One hidden turn or mirror swaps the rows below in pairs. Which row is each named row swapped with?
The rows were stretched afterwards, more along some directions than others.
peger: [ 17   2   9  22   1  24  10   0  -6   5  -4   4  -6  11  -3  25  -6  13
 -12 -23  16   6   5 -34 -14   2  35]
zapu: [-15   5  21  11  -5  19 -11  -7   2   9  -3   1   2   1   3  14 -15   9
 -16 -14  27  33  -3 -18  -3   8  31]
vukov: [-17   2   2   6   1   1   5   4   1   8  -9   0  -8   6   6  36  -7  -5
 -22 -19  11  10   7 -16  -8   6  26]
Rilu: [ -2 -19   6 -13  -2  20  12   3  18  12   3   6  11  16  -1  13   0   6
 -21  11   7  48  -4 -21   0  11  16]
Pezed: [-13 -10   5  -9  10  13  17   4  10  15   0   8   1  12  -1  41  -6   1
 -24 -16  25  36   4 -39   4  16  26]
mib: [  7 -21   9   8   8  36  20  18   6   2  25   8   3 -15   0  -2   9  -3
 -20  -9   6  27  -6 -31 -18  18  21]
vuro: [-15  -4  -1  10   1  10  11  13  -1   9   7  -3   6  -6   6   7   8 -14
  -2 -16  10  20  -8 -23   4   5  11]
Tenef: [  0   5  19   8  11  12  14  -1   4  -6  16   8   1  -4 -13  29   3 -14
 -11 -20  13  23   2 -12  -7   8  14]
Limu: [  5   0 -11  11  12  27   7   9   5   0  -3  -9 -14  14 -15  25   5  10
 -13 -21  10  14  17 -36 -17  19  23]
kulud: [ -8 -14   9   7  -3  15  -4   4   1   6  10   7   7  -1  -3   1   8   3
  -7   1  14  37  -4 -15   2  14   2]
kogav: [ -5   8  10  18  -2  29 -13   6   2  -4   3  -5   5  -5  -3  14 -12  -4
 -24 -22  12  24   4 -25 -20   9  29]
kazet: [  2 -10  -5  14  13  15 -10   5   1  -6  -9   0   1  12   5  20  -5   8
 -11 -10   2  11   1 -24 -10  10  12]
Pumug: [ -1 -19   3 -13   3  17  11   2  20  13   4   8   6  12  -4  12  -3   6
 -20  11   2  43  -3 -23  -7  16  19]
Muze: [  7   2  15  14   7  20 -10   4  -1 -10   8  -3  -6   3 -14  14  -9   2
  -6 -16  13  13   0 -15 -13  20  15]
Zuf: [-12  -8  -6   7   2  15  15  16  -3   6   7  -6  -1  -5   5  12  13 -12
  -3 -19  11  17  -9 -25   5   6   3]
mikof: [ 13  -1  11   2  16  21   6  -4   4   5   0   2  -7  28  -3  42   6   3
 -13 -22  10  13  14 -30   3   2  18]
lig: [ -4  -3   3   0  14  13  17   8   3  13 -11  12  -1  20  -6  29  -5   3
 -13 -21  23  28  10 -34   7  10  15]
takon: [ 28   4   6   6  21  22   7   9   3  -2  -9   3   5   5 -14  20   6   8
 -17 -21   6  22  -5 -37  -5   9  20]
zefi: [ -9  -2  13  15   4  29  12   0  13  20   2   9   7   4   5  22  -1   1
 -19  -7  24  32   8 -34 -12  11  25]
Ridas: [-13  -2  -6   9   7  11  13  13   2  11   2  -3   2   0   6  10   9  -9
  -2 -16  11  18  -5 -30   8   9   7]
San: [ -6  -2  -6   9   5  16  21  10   0   6   4  -3  -1   1   2  14  12  -8
  -3 -19  11  16  -5 -25   4   2   8]
pezig: [ -1   4  20  10  11  11   8   6  -1  -8  15   6   1  -6 -14  32   5 -15
  -8 -21   7  20   1 -13  -5   8  15]
tupo: [-10  -5  -1  12   3  15  15  10   1  10   1   0   0  -6   4  13   7 -13
  -5 -21  11  18  -3 -22   4   8   6]
kime: [ 10  -4  10  -5  10  23  28   2   1  21   1   7  -1   8  -5  22   0  17
 -12 -13  21  30   6 -37  -1  13  23]
solu: [ -3 -24   6   7   5  27  -5  18   9   3  -4   6  10  -6   5   3   4  -2
  -7  -3  -3  29 -25 -30   1   3  21]
fela: [-12  -3  -5  12   5  19  16  16  -1   6   4  -2   3  -6   3  12  13 -10
  -1 -18  13  19 -11 -28   3   5   2]
Lakug: [  8  -9   2   3  11  11   4  13   2 -13  15  -2   9   5  -8   8   8   3
  -2 -15   9  16 -10 -18   2   8   5]
Mun: [ -4 -24   5  -1  11  24  -5   7  12  11  -8   7  11   1   4   6   6   1
  -9  -1  -1  34 -21 -27   8   3  17]
fevu: [-12 -21   4   1   9  21  -6  18   9   7  -1   8  14  -4   9   2   8  -7
  -7  -1  -2  26 -25 -34   3   1  19]
Zeto: [ -5 -22   4 -14  -2  13   9   3  20  18   5   8   8  13   0  12  -3  -1
 -23  12   2  45   2 -18  -6  15  17]
fozig: [  3  -3  12   7  14  18   8  -7  -3  12   6   5  -2  16  -4  25   6  15
 -19 -20  15  10  10 -21   1   3  17]
Daban: [ -9 -10  -6   8   3  17  14  11   2   5   2  -6   3  -4   9   8  11  -7
  -2 -16  10  13  -7 -22   3   9   2]
rim: [ -6   0  24   9   8  10   7   2   2  -6  15  12   0  -7 -15  27   4 -19
 -12 -20   7  20   1  -7  -5   7  14]
kesar: [ -5 -19   6   3  13  24  -3   9  11  10  -6   9  10   3   7   3   5   3
  -6   2   1  33 -21 -33   8   1  21]
nufum: [  0 -18  10   1  13  28  15  16  22  -5   7   9   4  -3 -14  22  22  -1
 -14 -22  14  36   5 -32  -8  26  13]
tibut: [  0 -18   1 -11  -1  11   6   6  11   7   4  10   6  13  -1  11  -3  -5
 -20  14  -4  34   1 -14  -4   4  13]
finuf: [ -2 -19  -5  -4   5  13  21   6  15  17  -9   1  -6  20   4  19 -12   2
 -25  -4  14  24  18 -31  -3  22  27]
zata: [ -2  -7  19  11  13  15  -8  -3   6   0   9  -1  -1  -4 -17   5   9   1
   1 -18  10  23  -6 -14  -6  26  10]
Sokit: [-12  -2   6   3   3  20  -2   1   1  -2  -1  -2  -8  14 -12  27  -5  15
 -11 -22  15  18  10 -20 -12   3  25]
ranu: [-12  -4  19  -1   8   2  10   7   7  -3  14  12   5  -9 -13  28   5 -22
 -15 -19   8  26   4  -7  -6   9  18]
gupiz: [  0   1  17  12  10  12  12   8   3  -9  16   7   1  -6 -23  30  11 -13
 -10 -24   7  20   3 -12  -9  12  14]
mimos: [  0 -15   7  -4   3  31  17   4  12  11   8  -3 -15   6  -2   9  -1   7
 -23  -7  18  33   9 -28 -21  25  21]
Beme: [ -1 -20   1 -17  -2  12  10   4  16  13  -5   7   5  19   0  13  -7   7
 -17  13   0  41   0 -20  -3   9  15]
fud: [ -1  -2  -5  17   8   1   2   9  -7  -1  -8   2  -6   6 -13  24  -7  -5
 -19 -16   9  20   7 -30 -11  10  22]
dagun: [-14   3   9  13  -3  14  -4   8   5  16   9   4   4  -5  -2  20  -9  -4
 -14 -11  19  19   6 -28 -16  29  23]
fepag: [ -3  -2   4  11  10  17   3   4   4  -1  -8   2  15   6  -6  10  -4   3
  -8 -10   8  31  10 -24   6  11  21]
Nibuv: [ -4 -20   4   1  11  26  -1  12  11   3  -1   8  11   3   6   7   8   0
  -8  -1  -5  27 -23 -29   6  -2  18]
Mur: [  8 -15  13  -3   3  45  22  -4  24  11   7   5  -3  14   8   6   3  10
 -17   1  17  36   2 -31  -7  24  10]
Nedi: [ -3   3  23   7  13  13   8   5   1  -5  15  10   2 -13 -13  31   6 -22
 -15 -24   6  22  -1 -12  -8   7  14]
misiv: [ 12  -7  13   9  17  31   6   3   3  -2  -6   7   3  18 -15  28   0  19
 -10 -16  11  32  11 -27   2   5  22]
rur: [  5  -7   0  17   9  36  20   8  -1   4  17   7   1   6  -5  12   8   1
 -10 -14  14  31  -2 -37 -14  17  14]
dol: [-16  -3   8  -1  15  12   4   0   3  -4  -9   8   7   3  -6  17  12   5
 -18 -19   5  27  -1 -12  13   4  13]
lepot: [ -2 -23   6 -12  -1  19   7   2  17  13   1   9   6  18   4  10   0  10
 -18  17   0  43  -3 -20  -3   9  13]
zeg: [-10   0  29  19  12  24 -13  12   7 -13  -2   4  15 -11  -2  20  -2  -2
 -10 -28   3  26  -3 -22  -8  10  25]
Silor: [ -4 -20   4 -15  -3  15  11   6  18  13  -2   5   6  15   3  13  -2   6
 -22  12   1  44  -3 -22  -2  11  17]
Nezab: [-24 -10  15   8   6  14   2  -2   2  17   6   2   5 -13  18  17  -6  -7
 -21 -18  26  33   1 -23  -9  17  23]
labab: [ 13  -6  13  11  13  19   0   1  14  10  -6  -2  14  12  -4  13  -5   9
 -22 -18  17  29  11 -35  -9  13  33]
Zolu: [ -5 -19   7   3   9  27  -3  10  11  10  -1   8  14  -4   3   4   4   0
  -7  -2  -1  32 -26 -30   5   5  24]
kar: [ -6  -8  10   1  16  21   5   4  10  -3   7   9  12   9 -10  22  11   5
 -10 -24  16  38 -18 -27   2  14  15]
zare: [  0  -9  -1   6  22  13  -3  10  -4  14 -10   9   1   7 -11  12   3  -4
 -19 -12   7  33  -2 -34  -2   8  18]
lev: [-14  -6   2  -2   3  17  -2   1  -2   5  -5  -7   5  18  14  10   3  14
 -13   0   5  31   1 -18   5  -2   3]
Ropo: [-16  -8  -7   8   2   9  16  16   2  10  -1  -3   3  -1   8  15   9 -14
  -6 -19  12  18  -1 -31   4   9  11]
nisem: [  2  -8   5   0  13  14   7  -3  10   6  -6   2  -8  18  -6  23   7   9
 -18  -3  23  31   8 -30 -15   2  23]
Noda: [ -8   2   6   7   5  11   1   7   0   7  -7  -3   5   0  -7  14   5   4
 -25 -26  12  36   5 -16   3  15  14]
firam: [ -8  -7   4   8   4   8  -9  -2  -2  17  -6  -4   3   7   9  22 -15  -4
 -17   3  11  26   2 -24  -8   2  33]
los: [ -8  -5   9  12  16  -2  -8  -3 -10   4   1   1  -5   0  -8  18  -3 -12
 -17 -15  10  12   1 -10   4   7  19]
punun: [ -6 -24  10   9   9  27  -8   9   7   5  -1   6  13 -14   8  -2   6  -3
  -7  -4   0  26 -26 -23  -1   5  18]
nese: [-14  -6  -4   8   4  11  11  16  -3   5   4  -1   4   0   8   8  11 -13
   0 -13   9  13  -8 -29   4   0   7]
fuv: [ -2 -22   0 -17   0  15  11   4  21  14   0   5   6  19  -2  12   0   1
 -20  11   1  43   1 -22  -1  14  14]
sira: [ -5   3  22  10  11  11   7   6   5  -6  16   5   5 -10 -12  28   9 -18
 -10 -24  10  25   1 -12  -7  13  12]
nugez: [-11 -21   6   4   9  18  -9  10   4   7  -6  10  12   0   8   9   6  -4
  -8  -1  -1  27 -25 -27  10  -3  18]
kelat: [  4  -1   5  19   7  32  11   9   2   1  12   7   4   0  -4  11   5  -3
 -12 -16  11  32  -2 -39 -18  20  20]
Sedip: [ -8 -21   3   6   9  26  -5  16  10   6  -7   6  14  -5   3   2   8   1
  -4  -1   0  34 -28 -32   2   3  16]
kobag: [-11 -12  21   1  -8   9  -6  -4  10  29  -7   5   4   7  10  13 -11   1
 -26 -10  11  38   4 -24  -4  14  34]
viras: [ -9  -6  10  -6  14  20   7  -1   8   1   6  10   8  15  -4  27  10  10
  -7 -18  19  37 -14 -29   5  11  14]
maba: [  4  -4   1  -3  10  22   8   2   5  21   3  -7   5   7   3  28   7   6
 -21 -24  21  25  -4 -43  -4  15  32]
Ver: [-13  -2   0   8  13   1 -13  -1   7  11 -10  -2   9  13 -10  20   8   7
  -8  -9  13  26  -3 -20  -1   5  14]
zili: [ -1  -1  21   7  11   9   8   1   4  -6  15  11   0  -2 -14  31   5 -17
 -13 -19   8  21   4  -7  -7   5  13]

lepot swaps with sira
kelat swaps with viras
kime swaps with takon
nisem swaps with dagun
kar swaps with rur

